In the rows, 128 means zero.
Families of rows that turns and mirrors carry onto each other, the same ones carrying the whole set onto itself: the rest of each named row's family, in list order
5 families of 8 rows
vogov: [175 171 135 135 118 108 123  71 139 131 120 110]
Raf: [109  95  90 120 121 141 115 141 125 129 132 138]
namaf: [148 123 120 122  85 146 126  97  94 151 140 151]
las: [150 125 116 119  86 156 138  93  96 138 143 144]
rudun: [167 178 131 133 112 122 122  68 127 137 110 115]
nateb: [170  98 149 115 122 121 128 114 159 131 141 111]
buses: [146 145 109 124 150  91 110 122 167 121 101 104]
vek: [121 171  76 131 117 128 107 100 115 121 103 140]
Libim: [113 162  75 138 109 132 111  93 121 130  96 133]
redon: [172 137  94 121 109 101 140 139 110 145 103 109]
Girob: [140 120 119 131  88 155 128  88  97 140 148 144]
venat: [172 141  88 118 107 104 144 141 124 154 117 111]
bag: [115 167  76 139 119 125 110  95 103 130 109 135]
Difo: [163 143  87 127 116 101 140 140 114 153 107 107]
tedam: [175 169 137 133 121 115 135  67 136 136 116 123]
vap: [112  95  91 122 119 131 105 145 127 126 135 127]
tudi: [149 122 124 128  94 159 135 101 101 156 139 152]
Fof: [115 170  81 142 109 131 110  93 124 121 103 139]
dof: [173 145  93 105 116 108 145 132 117 155 115 106]
rog: [174 174 137 138 112 123 123  75 139 132 116 113]
Bamen: [124 139 110 127 154  97 106 121 169 117 114 104]
sis: [113 128 131 135 131 145  98  71 152 116 146 141]
lof: [120  86  95 123 128 126 118 143 134 124 141 133]
mupu: [114 120 134 150 124 138  94  79 146 107 135 144]
Bug: [172  94 145 113 131 116 130 118 137 139 151 110]
Gis: [136 142 101 127 146  89 103 112 161 105 112  96]
magez: [117 129 125 136 138 139  87  72 154 109 138 134]
zalo: [107 103  98 116 116 122 115 151 128 127 138 133]
pira: [136 142 106 132 154 101 112 115 170 109 112  98]
lus: [112 157  68 132 106 121 108 104 119 127 103 138]
Niro: [109  90  89 119 128 125 117 136 123 130 136 136]
Puruz: [179 161 128 139 124 125 124  61 135 133 113 117]
Besel: [169 135 101 119 103 106 152 139 109 152 114 114]
Mez: [122 121 138 129 125 146  98  71 149 106 145 140]
ruza: [161 125 114 129  86 152 132  90  94 143 136 145]
Morug: [164  94 151 125 124 118 131 112 149 140 148 108]
Lubiz: [135 139 109 135 154  91 100 120 166 123 108 106]
Vibu: [172 104 152 119 130 115 127 119 141 131 155 117]
belov: [114 122 137 137 131 144  97  70 138 107 134 138]
Kezir: [174 109 158 124 134 125 130 108 145 134 149 111]

Which other rows belong to the same family as Difo? vogov, Raf, Fof, Bamen, Bug, Mez, ruza
Which other rows belong to the same family as lof? rudun, buses, Girob, magez, lus, Besel, Kezir
Which other rows belong to the same family as redon? las, Libim, rog, sis, Niro, Lubiz, Vibu

Families of rows that turns and mirrors carry onto each other, the same ones carrying the whole set onto itself: the rest of each named row's family, in list order
4 families of 8 rows
Sanef: [119 160  91 140 101 118 137 153  95  90  89 141 136 124  81 123]
nizo: [171 146  83 133 109  79 166 167 119 115 133 153 159 134 106 109]
Vop: [191 108 133 147 118 111 132 154 132 112 143 145 128 108 114  95]
vukov: [110 157  95 133 108 123 138 145  87  89  94 156 133 133  68 123]
Dedon: [191 103 138 146 113 110 135 160 130 116 131 143 125 124 107  95]
tabig: [131 127 107 127 139 174 143 157 128  90 121 163 170 142  79 160]
vefu: [185 143  81 115 112  87 169 164 115 118 134 158 144 140 111 113]
Vozis: [133 127  99 142 156 133  92 173  75  92 136 167 127 107 110  99]
Dogov: [151 145 131 110 142 157 127 114 133 149 118 158 163 129 103  94]
rebuf: [147 134  78  82 108 133 134 114 112 133 164 178 163 114  90 107]
zur: [177 106 144 155 127 109 139 167 127 106 137 147 119 114 102 101]
ses: [156 121  74  89 112 130 133 112 120 143 157 178 155 126  90  96]
Sepur: [156 109 106 124 159 150 135 125  78  79 153 181 166 109  98 150]
bifav: [134 128 112 139 144 175 135 153 135  92 115 155 164 133  81 156]
bet: [109 156 103 139 110 114 130 154  92  74  94 153 144 125  83 125]
ber: [173 154  82 118 119  84 179 167 114 108 135 159 143 137 101 122]
kufe: [140 126  90 141 142 118  98 175  74  88 132 156 127  93 119 101]
Bol: [179 107 127 158 117  93 134 159 124 111 144 135 135 118 106  95]
gori: [159 142 131 125 142 164 117 113 136 144 124 154 162 119 106  92]
mon: [145 120  89  78 114 135 132 115 111 136 165 179 156 115  99 103]
beve: [136 127 111 133 144 170 150 157 142 107 125 163 163 143  72 154]
Nuvos: [151 153 136 130 139 148 120 121 132 145 120 159 157 136 100  81]
poz: [158 114  88 120 156 144 135 125  80  78 151 181 162  99  94 152]
vog: [132 124  97 147 143 123  99 180  75  94 127 149 131 103 117 101]
pevi: [179 158  83 115 102  89 173 159 126 119 132 154 151 134 108 119]
fir: [145 131  83  86 104 123 130 123 107 134 173 184 148 121  90  96]
Sela: [123 133 100 143 145 117  97 173  79  75 134 158 133 109 120 113]
keso: [132 122 113 117 155 171 134 147 140  92 115 164 159 132  79 155]
tebo: [166 136 118 120 147 147 115 111 137 150 122 155 159 132  95  87]
kidu: [162 107 100 122 163 138 146 120  84  88 160 184 160 104  87 142]
Bubob: [113 149  88 139 103 113 142 155  80  90  91 144 140 125  80 121]
mogi: [150 109  93 112 168 145 142 113  95  81 145 186 155 109  97 152]

Which other rows belong to the same family as Sanef? Vop, rebuf, bifav, kufe, gori, poz, pevi
Which other rows belong to the same family as Dedon? tabig, vefu, Dogov, Sepur, mon, vog, Bubob

